In the rows, zero is written as 100.
Families of rows that turns and mirrors carry onto each other, the same ones carrying the whole set onto itself: the rest of each named row's family, in list order:
4 families of 8 rows:
Z421: 101	124	78	88	134	76	102	124	99	104	116	100	147	101	95	86	92	115	122	113	97	95	75
Z621: 100	111	95	87	113	102	115	98	82	78	105	89	120	82	91	117	103	107	101	84	108	59	72
Z161: 83	136	118	86	117	121	103	101	104	77	111	113	109	98	110	105	102	85	105	95	97	97	113
Z57: 105	117	91	103	116	78	115	115	107	96	113	108	100	89	84	114	72	124	96	124	135	106	112
Z720: 94	119	101	92	122	77	88	117	98	97	104	109	150	93	113	111	98	102	120	124	109	102	73
Z856: 121	120	119	103	132	91	117	104	102	116	112	135	103	126	96	96	85	106	118	120	92	121	113
Z986: 94	90	112	110	108	106	130	89	86	101	108	116	71	100	95	114	94	111	95	89	94	96	113
Z258: 101	99	117	87	115	106	109	92	72	107	102	103	113	101	119	99	100	97	124	84	67	89	68
Z963: 117	79	99	101	135	80	121	100	91	116	92	96	98	88	77	99	82	130	108	113	90	93	68
Z865: 94	126	121	96	108	109	104	109	98	78	119	131	108	89	118	109	90	88	118	87	102	92	117
Z488: 119	97	127	88	118	106	101	81	91	110	86	103	111	108	123	97	105	100	126	95	80	90	76
Z298: 102	93	115	83	113	101	107	102	80	95	105	100	125	112	115	97	129	103	119	86	75	98	74
Z703: 118	91	106	100	112	110	137	83	88	103	108	109	79	100	83	102	76	108	98	83	94	88	111
Z23: 108	122	96	98	121	92	89	115	101	97	109	99	146	102	104	90	108	100	131	119	109	115	73
Z872: 95	109	82	96	115	92	108	101	74	71	103	89	112	81	98	100	92	120	90	81	111	73	83
Z209: 109	126	93	100	127	95	112	121	113	111	112	109	100	96	69	102	66	119	90	115	119	100	117
Z874: 112	97	112	105	121	85	109	101	104	122	107	129	110	111	105	95	71	103	118	123	95	131	112
Z147: 109	94	129	95	106	120	116	98	94	102	101	108	78	108	88	112	102	108	87	87	97	102	115
Z834: 117	103	118	85	122	102	120	112	102	137	112	115	118	132	107	101	83	111	116	122	90	119	94
Z906: 88	136	108	88	95	104	103	106	88	87	123	114	115	102	127	114	91	90	112	96	111	102	111
Z120: 92	94	88	83	106	106	103	112	91	84	104	81	124	84	86	99	107	105	90	88	105	70	74
Z351: 118	83	85	96	126	78	121	90	88	123	93	87	121	104	79	104	84	122	101	119	101	98	68
Z974: 94	115	89	97	119	94	98	110	91	69	105	94	107	76	77	98	111	111	94	78	104	77	96
Z957: 87	122	94	107	112	84	108	116	112	89	129	116	121	94	71	97	79	124	92	115	121	94	107
Z761: 105	92	111	88	116	104	132	101	92	103	107	117	82	107	77	105	84	111	77	90	88	76	113
Z468: 96	139	112	88	118	99	102	115	95	92	114	118	120	106	121	92	101	90	103	90	117	115	118
Z174: 112	125	95	78	124	77	94	117	92	102	106	95	143	89	109	98	79	109	125	119	106	99	66
Z861: 93	112	80	104	116	81	123	118	95	91	125	116	117	86	73	115	69	110	93	112	124	100	108
Z435: 111	106	125	93	116	91	116	105	105	132	111	122	101	109	105	112	80	100	131	128	90	123	97
Z257: 129	79	90	100	120	76	117	115	90	124	105	102	119	112	73	90	90	126	102	113	101	94	73
Z400: 126	93	114	79	126	113	113	100	81	111	87	100	106	115	111	98	113	87	116	94	77	97	79
Z800: 115	79	95	95	122	97	116	108	98	113	103	92	105	102	62	107	93	132	107	110	77	82	72

Same family as Z120: Z161, Z856, Z23, Z957, Z761, Z257, Z400
Same family as Z974: Z421, Z298, Z209, Z147, Z834, Z468, Z800

Families of rows that turns and mirrors carry onto each other, the same ones carrying the whole set onto itself: the rest of each named row's family, in list order:
5 families of 8 rows:
Z888: 116	123	120	107	95	91	98	114	129	119	117	72	99	106	88	98	114	107	100	73	85	85	87	75	84	81	80	95	114
Z768: 92	118	131	99	90	110	117	120	95	89	116	74	109	105	88	84	126	92	85	81	93	99	116	72	82	79	86	84	94
Z36: 69	134	140	96	65	133	98	56	109	105	109	91	89	114	96	121	102	111	116	102	94	88	68	83	89	74	80	78	64
Z398: 99	115	130	106	95	96	103	104	125	104	107	50	103	112	62	91	85	98	79	96	70	91	87	96	77	66	67	96	100
Z478: 88	104	139	90	65	129	77	61	126	109	110	65	92	109	102	107	98	106	102	84	91	46	74	88	108	65	104	77	88
Z923: 84	114	141	98	60	144	76	74	117	103	100	58	86	104	103	120	103	112	114	92	83	57	67	93	90	81	81	92	80
Z124: 106	112	137	98	75	132	76	82	89	92	90	74	100	97	102	126	92	106	110	85	72	45	77	85	106	80	109	91	88
Z452: 105	113	120	112	102	130	102	122	96	83	93	78	99	83	89	92	136	94	87	77	99	104	90	85	108	80	76	83	95
Z756: 94	100	93	96	94	114	110	110	84	88	95	78	91	81	99	86	109	88	86	97	111	116	81	95	112	72	87	96	87
Z496: 108	119	105	110	81	103	102	98	113	108	110	94	78	98	74	89	97	113	73	87	99	125	71	93	108	65	75	94	93
Z453: 74	137	152	107	67	123	105	64	112	85	117	88	100	109	90	124	95	121	106	94	81	62	77	71	88	77	79	66	85
Z228: 96	110	109	100	105	86	119	119	81	84	83	85	115	93	100	102	106	102	101	85	99	109	73	81	105	82	83	86	96
Z817: 84	145	151	104	80	121	100	70	87	92	102	88	95	108	80	139	98	112	116	92	83	63	77	78	98	63	84	86	85
Z996: 57	94	139	103	81	110	109	60	94	80	96	83	105	113	94	119	79	111	108	98	116	83	63	92	119	56	86	76	73
Z467: 70	68	139	109	80	122	90	70	114	90	106	64	103	108	103	112	84	103	111	92	116	54	76	96	109	65	95	85	92
Z612: 96	98	122	110	102	90	114	131	102	93	100	62	117	96	94	104	110	98	103	83	98	78	89	83	84	84	75	96	119
Z84: 78	101	137	121	75	104	99	57	107	79	120	98	84	122	95	112	73	128	116	95	104	95	78	75	106	74	81	82	73
Z129: 102	114	124	111	90	93	104	117	111	100	117	66	117	115	78	88	88	110	78	74	78	116	102	73	90	74	86	94	84
Z938: 115	115	113	113	108	109	92	87	130	110	98	85	83	102	67	87	101	95	84	94	88	116	69	100	101	66	71	86	90
Z982: 104	100	109	92	105	115	108	94	93	86	83	92	88	92	89	76	119	78	85	105	95	109	81	99	101	78	88	74	86
Z718: 62	86	135	107	70	118	103	65	96	89	102	98	104	119	105	115	77	114	114	106	109	100	71	89	93	81	89	80	62
Z413: 77	105	142	124	94	108	104	63	94	93	116	107	97	121	85	128	79	107	125	96	112	87	88	79	100	65	90	92	80
Z687: 97	125	122	105	74	105	109	111	126	115	122	69	107	99	68	97	93	107	64	89	81	90	87	88	77	70	75	91	109
Z101: 84	125	128	108	77	97	118	127	100	93	105	57	103	94	92	91	110	94	97	105	97	92	113	82	82	70	78	91	113
Z39: 100	72	128	118	90	119	79	76	96	94	103	92	101	108	107	116	73	104	118	89	100	69	87	85	108	82	115	97	83
Z961: 99	118	114	106	81	110	108	125	85	82	75	78	96	75	100	91	118	98	90	102	99	103	88	91	108	78	85	78	106
Z316: 90	80	128	102	77	133	78	63	98	97	90	73	113	100	101	102	65	113	106	94	85	77	71	109	124	74	77	87	72
Z307: 78	66	135	109	63	130	81	82	102	88	93	63	101	108	111	114	78	115	112	98	96	67	68	98	94	90	90	95	79
Z210: 73	117	151	90	67	133	104	51	100	103	119	87	98	115	90	99	101	104	113	101	95	66	99	95	94	65	65	76	82
Z828: 101	126	118	122	82	90	100	114	132	120	115	69	105	103	85	90	84	105	92	96	89	112	102	80	88	67	86	93	102
Z393: 83	113	132	101	79	143	85	78	107	81	99	61	107	86	115	120	96	104	115	93	77	47	76	79	101	86	95	75	83
Z543: 118	134	105	95	97	87	103	103	106	112	99	96	98	102	94	97	110	109	98	76	87	116	72	74	104	80	88	84	90
Z376: 112	109	115	124	102	114	89	119	112	94	94	71	107	93	80	96	99	112	81	69	86	122	74	86	116	75	77	94	85
Z431: 81	106	110	92	87	117	117	124	97	95	106	55	119	81	94	94	105	82	76	98	91	80	97	90	82	75	88	93	104
Z553: 84	104	144	96	73	152	87	65	96	94	91	72	102	91	96	108	102	104	109	97	88	54	76	109	112	71	62	79	88
Z618: 79	92	136	96	70	114	95	49	101	107	117	89	109	124	94	94	63	112	109	100	91	90	93	94	106	68	79	86	65
Z989: 89	98	125	84	92	101	120	110	88	82	92	57	108	102	83	81	103	81	81	108	78	83	99	95	76	77	85	85	96
Z902: 115	121	105	120	85	104	89	112	117	109	87	89	99	85	94	88	93	108	85	94	92	124	77	89	115	76	92	80	96
Z362: 75	130	140	83	66	117	97	51	106	98	101	84	94	114	93	116	92	113	100	89	91	75	61	83	117	56	96	68	70
Z711: 87	78	118	115	87	124	80	70	102	75	103	71	91	99	120	108	76	111	124	92	100	78	76	83	119	84	98	91	71

Same family as Z923: Z36, Z718, Z101, Z961, Z307, Z828, Z902
Same family as Z817: Z398, Z124, Z938, Z982, Z413, Z39, Z989
Same family as Z478: Z768, Z452, Z996, Z467, Z129, Z376, Z362

Families of rows that turns and mirrors carry onto each other, the same ones carrying the whole set onto itself: the rest of each named row's family, in list order:
4 families of 5 rows:
Z745: 95	104	113	79	94	101	62	91	101	97	92	85	87
Z595: 109	89	124	108	75	93	92	73	103	102	91	103	79
Z833: 112	84	96	131	93	102	123	75	113	100	97	104	99
Z156: 100	102	117	79	95	98	68	94	92	99	83	93	82
Z465: 120	99	74	106	118	100	109	107	117	106	95	99	130
Z440: 120	104	73	110	112	91	113	111	119	101	105	102	126
Z858: 108	90	72	107	107	100	113	103	125	116	99	102	126
Z866: 114	88	120	109	85	93	100	70	92	98	85	108	78
Z87: 98	104	86	82	120	95	75	118	106	103	98	86	119
Z15: 92	106	117	81	99	96	67	92	91	102	90	86	90
Z921: 106	95	122	109	78	94	96	70	91	103	88	100	79
Z822: 124	87	100	128	85	86	123	84	114	105	98	114	103
Z549: 110	98	121	114	90	92	96	73	91	93	92	93	73
Z857: 106	110	115	80	101	86	68	99	92	102	90	85	82
Z851: 122	86	93	129	83	93	125	82	106	105	94	107	103
Z734: 100	114	82	82	117	99	77	112	109	96	101	85	116
Z3: 105	104	82	75	111	90	79	119	112	115	94	91	114
Z184: 102	109	88	78	117	103	74	116	108	105	87	87	115
Z767: 117	91	70	110	110	93	112	111	114	105	100	99	127
Z895: 126	85	92	126	97	93	125	77	109	102	92	112	107

Same family as Z745: Z595, Z440, Z822, Z734
Same family as Z921: Z87, Z15, Z851, Z767
Same family as Z184: Z156, Z465, Z866, Z895

Families of rows that turns and mirrors carry onto each other, the same ones carrying the whole set onto itself: the rest of each named row's family, in list order:
4 families of 8 rows:
Z911: 114	63	112	91	83	113	99	70
Z815: 121	74	95	106	73	87	94	93
Z627: 102	63	118	102	95	103	114	102
Z338: 86	91	60	97	84	103	85	89
Z25: 120	72	101	96	72	99	98	72
Z134: 85	64	101	78	70	99	88	72
Z575: 107	62	117	98	86	121	117	91
Z497: 91	87	62	81	72	116	90	105
Z481: 111	71	91	84	109	133	87	84
Z443: 121	87	70	101	89	112	91	110
Z887: 73	67	104	92	89	107	97	66
Z266: 70	76	84	88	109	127	93	85
Z567: 106	72	102	92	94	136	120	99
Z374: 76	65	107	86	71	111	114	102
Z292: 82	87	71	89	82	133	102	79
Z277: 76	76	98	99	71	118	119	79
Z555: 113	77	86	89	95	143	106	97
Z145: 77	73	79	80	104	108	79	110
Z769: 123	86	78	104	73	96	98	100
Z779: 109	67	106	109	91	88	100	110
Z142: 82	77	84	76	74	136	109	97
Z999: 82	78	87	104	78	81	89	79
Z548: 114	70	98	82	97	122	88	67
Z111: 106	69	98	102	110	89	90	111
Z88: 112	77	81	99	111	105	81	112
Z331: 79	66	91	69	95	123	82	80
Z583: 92	78	79	88	62	87	86	93
Z597: 74	79	92	110	78	91	110	103
Z182: 73	84	73	102	102	106	94	110
Z60: 76	69	95	92	85	89	96	118
Z506: 116	88	73	94	90	129	106	109
Z149: 111	74	84	87	117	114	78	94

Same family as Z999: Z338, Z887, Z266, Z292, Z277, Z597, Z182
Same family as Z555: Z911, Z815, Z575, Z481, Z443, Z779, Z88
Same family as Z60: Z134, Z497, Z374, Z145, Z142, Z331, Z583

